Some points:
[-56 -37  74 -51  -8 -54 -35 -37 -10 -11  26 -23   2  58  36  21 -69  33  17  18  12  17 -45   7 -13 -24  39  -5  -2  -6 -15  16 -37  -9  41  29 -12 -14   1]
[ 41 -31  23  45  23 -46 -45 -59 -31  18  55  31 -46 -13   2  24  47  -3   0 -35  77   5  12 -42   4  24  20 -21  43  -5   0 -24   8 -14  18  46   6   6  17]
[ 85   3  21  25  14  30 -12 -12 -41 -55 -26  19  12  72 -25  31 -20  21 -16   2 -25  19 -44  -3 -18  32 -52 -16 -54 -26 -33  58  41  21   8  31 -27 -15 -45]
[  6  17  -6  -3   5 -35  62  40 -87 -26  38  -2 -20 -32 -28  11 -12  -3 -16  42  21 -35 -30  23   8  -9 -12 -16  37  22  13 -55 -13 -74 -11 -54  -1  31  41]
[ 43  -4 -45   8  40 -44   9  63   6 -38  -5  -6  57   6  43  71   2 -25  34  22  43  29  30  25  22  -3  10  26   4 -21  55   6 -42 -36 -33 -18  -8  45 -14]
[ 31 -83  27  18 -52 -14  15 -17  64 -23 -33   1 -38  14   8 -49 -30   6 -88  -3  17 -19 -17  55 -37  37 -70   2   2   0  21 -25  12 -21 -33  34   8 -21 -45]
[-37   3   4  29  46  35  -6 -57 -21  19  18 -32 -20   1 -40 -14 -20   1  -9   1  -8  32  -2 -37 -42  34  65  20  19 -28   9  10   6 -40  37 -13 102  39  17]
[ -9  25   6 -11 -25  11 -13  12 -20  77   0  32  31  -4  12  -1 -64  34 -13  -4  45  66  15  23  70 -36  16 -23  32  -8 -14  57  11  -8  -1  -4 -36   6 -23]
[  2 -35  -6   2   6 -35  15  28  42  91   1 -15  15 -17 -63  -5   6  -6  11  43  17 -31  -8 -29 -40 -57   1 -51 -50  -8 -34  29  -2  45 -35  12  26  16  15]
[ 37  -6  38 -19 -63 -23 -42 -23 -12 -43  16  29  31  -5 -74  31 -18 -26  -1 -43 -37  27  57  21 -30 -42  -9   8  -7 -50  12 -24 -40  44 -32 -45  28  -6   2]
[-38   4 -25  63  41  55 -54  -2  37  39  45  -8 -40 -33  14  35   7   4 -12  39  -9  15  -3 -14 -15  13 -50   0   0 -15  58  -8 -29 -28  19 -28  59 -38 -15]
[-36  14  -3  47  22 -24 -14  17   5 -13 -27  -9 -16 -15   5  33 -22  40 -20  16 -42  24  59  63 -59 -13  20  -3  44  20 -33  -3 -28   3  37   6 -50  40  73]
[-23 -49  -6 -38   2  17 -26  24 -33  42  49  16  23  24  39   0 -45  16  31  25 -25  15  27 -29  19  -5 -16   4 -25 -18   6 -42 -37  -7 -15  24 -59 -12  18]
[ -5  -2   4  38 -37 -25 -43 -28  19   8  44 -21  17   5  29   8   3  30  69  37 -63  -7 -45 -12  20 -21  42 -23  65 -34   3 -14  45  30 -53  -9 -37 -11  19]
[ 21  11 -25   1  -1 -21   4 -70 -45 -28 -44  10  -3 -17  59  39 -10   5  27  12 -40 -12  59 -13 -11 -27 -19 -61  55  75 -33 -16 -68 -28 -11  -9  14 -14 -21]
[ 16 -33  -9  -1 -15   8  34 -40  17 -11  10 -24  90 -27  10  -8  30  71 -24 -24 -14 -23 -17 -20  31  62  45   7 -60  -4   6 -12   4 -36  13  15 -40  28   1]
[-44  -4  29  41   4 -22 -19  10   1  20  -4 -29 -13 -58  -8  30  32 -12  17 -16   5   6  46   0  28  84 -28  -7  -6 -42 -19 -15 -19   0 -11   2  44  37 -23]
[-49 -44   2  -6 -12  47  66  17  13 -32 -23  -3  -2   0   3  20  -9 -70 -15  38   3   4  33 -34 -29  13  27   9  18  27   6 -34  27  37  27  20 -42  -9  -5]
[-64  30   4 -67  37  44 -33  -1  39 -17 -19  19 -75  54 -28 -13   3   8 -24 -13  43 -60  27 -14   1  22  67   9 -20   9 -48 -48  14  16 -68 -17 -38   5 -46]
[ 11  14  64  59  43  23  43  -1 -13  18  23  66  27 -58 -14  13   9 -60 -11  21  24 -17   2  22  23  18  68 -21   4 -55 -21  12 -42  20 -12  19  16 -84 -43]
[-35  29 -21 -26  13 -39  -8 -70   3  42 -30 -26 -20 -36   5   0  18 -55 -11   9   3  -5 -54  29  22 -47 -29 -13 -11  -8  35   9 -14  70  32  36  -8  13 -23]
[-19 -24  30 -25  32 -41  42 -32  64   4   3  -6  40  10   3 -14  19 -40  16  -3 -38 -14 -14  23  70  22 -23 -31 -16  25  -6   4  53 -53  56 -38 -30 -45  11]
[  8  35  19  19   0   1 -36  -5 -53 -33  19 -15 -32   4 -27 -69 -36  -9 -43 -53 -28 -12  27 -20 -27   2 -37  44  -5 -16  11  38 -47  36 -40  -8 -43 -37  41]
[ 48  -6 -33 -15 -23  46  35  23  -1  26 -26 -26 -26 -43 -20   4  34  51  25 -58  23   2   4  35 -28  -4  15  13 -30  18  14  -7  40 -67  38  23  -3 -76   0]
[-67 -11   9 -35  20 -23  -4 -18 -17  -1 -30  -7   1  12  33  -3 -13  47  55  -1 -38  62 -12  13 -15  -2  -9 -41 -23 -48  -1 -24  35  -2 -29  12   4 -33  28]
[ 44  15  -2  -4   1 -13  79 -14  41 -21  50 -29 -30  47   9 -56  20  44  -2  -1  -1  16  -7  20  44 -19  30 -27 -75  32  15  14  20  -3  13  36  22 -37  45]
[ -11    2  -30   26 -118   17  -17    4    3   13  -44   26   19   43   -4  -51   29   22  -32  -22   45  -19  -34   21   27   29  -35  -19  -37  -10   17  -48  -25  -43   42    0   26  -26    7]
[ 49   7   1  -4 -10  -9  21 -14  42  45 -51   5 -39 -24 -23  24 -59 -25  -1   5  21   9 -61 -54 -24  17   7 -54 -37 -11  23 -17 -13  85 -10 -30 -18   7  47]
[ 25  46 -10  36  30 -32 -15 -14  22 -16 -22  52  -3 -33  58  31 -49  36 -23   8  -4  10  55 -17 -19 -56  33  15  18   5  -2   1  31 -67 -14 -48 -13  24   6]
[-17   9  -5 -36   5   3  33   5  11  40  -7 -31  36  26  28   5  22  12 -34 -17 -58   4  49  -9   2 -14  14 -57  26 -35  83  22  15 -30 -56  44  -1  32 -23]
[ 53  49  18 -17 -40  23 -16 -49  21  -8   9 -30   5  41 -12  42  -1   4 -22 -52   0 -54  12   3 -41   6 -68  51  -6 -37 -13  60 -41   4  16 -44  -1 -32 -19]
[-32  21  -2  35 -22  -2  16  82 -41   5  12 -60  19  14  93  24  11 -13 -25  -8  30 -43  -4 -22  -4 -26  -4   0 -14  50  -6 -37  26  29 -10 -40  53  14  10]
[-31 -50 -39  27 -51  10   4  -6   0 -35  -7  16 -55   2 -38   2  -8  26  32 -14  -9 -40 -15  77  11  40  17  21 -77  27  31  56 -13 -41   6  17 -20 -15 -27]
[  28 -112  -77   33   13  -18   25  -30  -14  -34   12   21    3   22  -27  -51  -39   57  -12    4   31  -28   23  -11    2   -1  -63   41    8  -31    3   15   28   29   60    0   18  -30  -52]
[ 51  15  57   0  24  52 -77  25   2 -19 -11 -81 -22 -44 -19 -18  11  -8  58  38  67  11  15   2  29 -12 -32 -10  40 -31 -12 -12 -47 -64  18  51  23  25  18]
[ 17  -8  35 -35 -21 -33 -18  34  18  30  29 -12 -66 -24  45 -46 -77 -13  53 -38 -17  65 -16   6  -1  18 -11  -3   4 -24 -13  15  43  -4   9   3  -4  62  -8]
[-25  11  27  -3 -22  29  10  75  12 -47  19  42 -26 -66   0  26   9  23  14  31   3  13  -9 -10  36 -23   8  31  -2  75  21 -39  35  33  11   6  17  10 -53]
[  7  25 -37  29 -12  -6  -4   7 -34 -48  16   2   1 -11 -56   5  24 -26 -38 -39 -53  41 -30 -69 -38 -40 -41   2  -9 -78 -56  34 -22 -41  -8   2 -47  -7   4]
[ 11  41  27  18 -17  30 -26  -1   3 -45  -3  -3  17  24 -22 -54  19 -11  33 -50   2 -43   8 -22 -50  -4 -63 -35   8 -30  41  83   1   0  -9 -45 -41  -4  -3]
[-28  45 -26 -11  36  10  61 -31  41 -14 -18  18  18  -9  -1 -38   3   3  26  -5  57  31 -42  -7  -8   3 -25  68  46  56 -51  -5  -1  37 -79  16   9  -2  -2]
[ -6  37 -43 -34  -5  12 -26  26 -12 -25 -21   1  46 -13 -56   3 -27 -53 -21  44   1 -47  -2  12  24  -8   7  25 -12  30  -5 -30  81  35  -6  54  16  12  28]
[ 10  47 -47 -16  37  30   0  40  27  50  26  19  -3  67 -39 -60  17   7   2 -52 -40  -1 -24  17 -31  59  34  -5  37  72 -40 -48 -39  40  10  -1 -52   7 -71]
[ 14   7  26 -76 -18  -9  37  48 -53 -14   6  57 -14 -14  55  -6  60   9 -26  56   9 -24 -15 -38  16  16  25  13  22   3  47  45  -6   7   2   7  12  36  43]
[ 10   2  41  -1 -22 -24  -9 -23 -21  66 -16 -52  28   9   3 -64  63 -18  -1  65 -43  26  23 -21  -4  -3  24  36 -14  34  21   6  22 -31   1 -48 -46  -4  -4]
[-23 -27  28  23 -17  20  10  11   6  28  26 -14  15  38 -44   1  48  -3  33 -26 -36  17  57 -17  51 -38 -21  -5 -22  69   9   9 -20 -24  17 -20   2  61  33]
[-18  52 -57 -38  10  10 -21 -20   9  13   2  10  36 -10  20   3   9 -40  -6   9  55   5  26  -2 -20  48 -21  -2   6  48 -66 -11  64  61  32  20  37  -5   5]
[ 12 -44   8  21  67  18 -38 -24 -24  -2   1  55   2 -28  40 -21  54 -69  -2 -52   9  -6 -53  63 -12 -53  46 -15 -39 -42 -30 -10  -5  -7   8  -8  54  37   4]
[-15 -59 -15 -56   7  58  28  35  12 -56  -7 -45 -23 -39  32  11  16 -11 -44  21 -16   0 -10  -5  61 -15  44  12  25   7 -41  20  -4  65   2 -50  14   0   2]
[ -2   4  -4 -12  51 -52 -48  76 -12  -1 -59   7  36  18 -12  69   1  13 -28   1 -11  11 -46   3  14  10  15  13  45  38  76  19 -12 -11   1 -31  50 -38  27]
[ 10  50 -52  -4 -18   8  53  -2  14  20 -23  56   7  61  -5  23  -1 -22  64  25 -10 -43  -7   7 -22  -7  -1  95  43 -22 -48 -30   2  43   5  44  19  23   2]
Along one direction, these points spread out more than along any other. Take the direction at right angles to it along which they spread out most. Go by this last direction. For each point below, how far along it does it lie, from 0 to 99? The average is 50, and the first point in the table lies past the average. One standard deviation of the points above along it is 16.
[ 16 -33  -9  -1 -15   8  34 -40  17 -11  10 -24  90 -27  10  -8  30  71 -24 -24 -14 -23 -17 -20  31  62  45   7 -60  -4   6 -12   4 -36  13  15 -40  28   1] 45
[ 85   3  21  25  14  30 -12 -12 -41 -55 -26  19  12  72 -25  31 -20  21 -16   2 -25  19 -44  -3 -18  32 -52 -16 -54 -26 -33  58  41  21   8  31 -27 -15 -45] 44
[ 10   2  41  -1 -22 -24  -9 -23 -21  66 -16 -52  28   9   3 -64  63 -18  -1  65 -43  26  23 -21  -4  -3  24  36 -14  34  21   6  22 -31   1 -48 -46  -4  -4] 58
[ -9  25   6 -11 -25  11 -13  12 -20  77   0  32  31  -4  12  -1 -64  34 -13  -4  45  66  15  23  70 -36  16 -23  32  -8 -14  57  11  -8  -1  -4 -36   6 -23] 60
[  7  25 -37  29 -12  -6  -4   7 -34 -48  16   2   1 -11 -56   5  24 -26 -38 -39 -53  41 -30 -69 -38 -40 -41   2  -9 -78 -56  34 -22 -41  -8   2 -47  -7   4] 65
[-38   4 -25  63  41  55 -54  -2  37  39  45  -8 -40 -33  14  35   7   4 -12  39  -9  15  -3 -14 -15  13 -50   0   0 -15  58  -8 -29 -28  19 -28  59 -38 -15] 67
[-23 -49  -6 -38   2  17 -26  24 -33  42  49  16  23  24  39   0 -45  16  31  25 -25  15  27 -29  19  -5 -16   4 -25 -18   6 -42 -37  -7 -15  24 -59 -12  18] 60
[-23 -27  28  23 -17  20  10  11   6  28  26 -14  15  38 -44   1  48  -3  33 -26 -36  17  57 -17  51 -38 -21  -5 -22  69   9   9 -20 -24  17 -20   2  61  33] 60
[-36  14  -3  47  22 -24 -14  17   5 -13 -27  -9 -16 -15   5  33 -22  40 -20  16 -42  24  59  63 -59 -13  20  -3  44  20 -33  -3 -28   3  37   6 -50  40  73] 66
[-64  30   4 -67  37  44 -33  -1  39 -17 -19  19 -75  54 -28 -13   3   8 -24 -13  43 -60  27 -14   1  22  67   9 -20   9 -48 -48  14  16 -68 -17 -38   5 -46] 18
[-49 -44   2  -6 -12  47  66  17  13 -32 -23  -3  -2   0   3  20  -9 -70 -15  38   3   4  33 -34 -29  13  27   9  18  27   6 -34  27  37  27  20 -42  -9  -5] 28
[ 11  14  64  59  43  23  43  -1 -13  18  23  66  27 -58 -14  13   9 -60 -11  21  24 -17   2  22  23  18  68 -21   4 -55 -21  12 -42  20 -12  19  16 -84 -43] 52
[  28 -112  -77   33   13  -18   25  -30  -14  -34   12   21    3   22  -27  -51  -39   57  -12    4   31  -28   23  -11    2   -1  -63   41    8  -31    3   15   28   29   60    0   18  -30  -52] 35
[  6  17  -6  -3   5 -35  62  40 -87 -26  38  -2 -20 -32 -28  11 -12  -3 -16  42  21 -35 -30  23   8  -9 -12 -16  37  22  13 -55 -13 -74 -11 -54  -1  31  41] 62
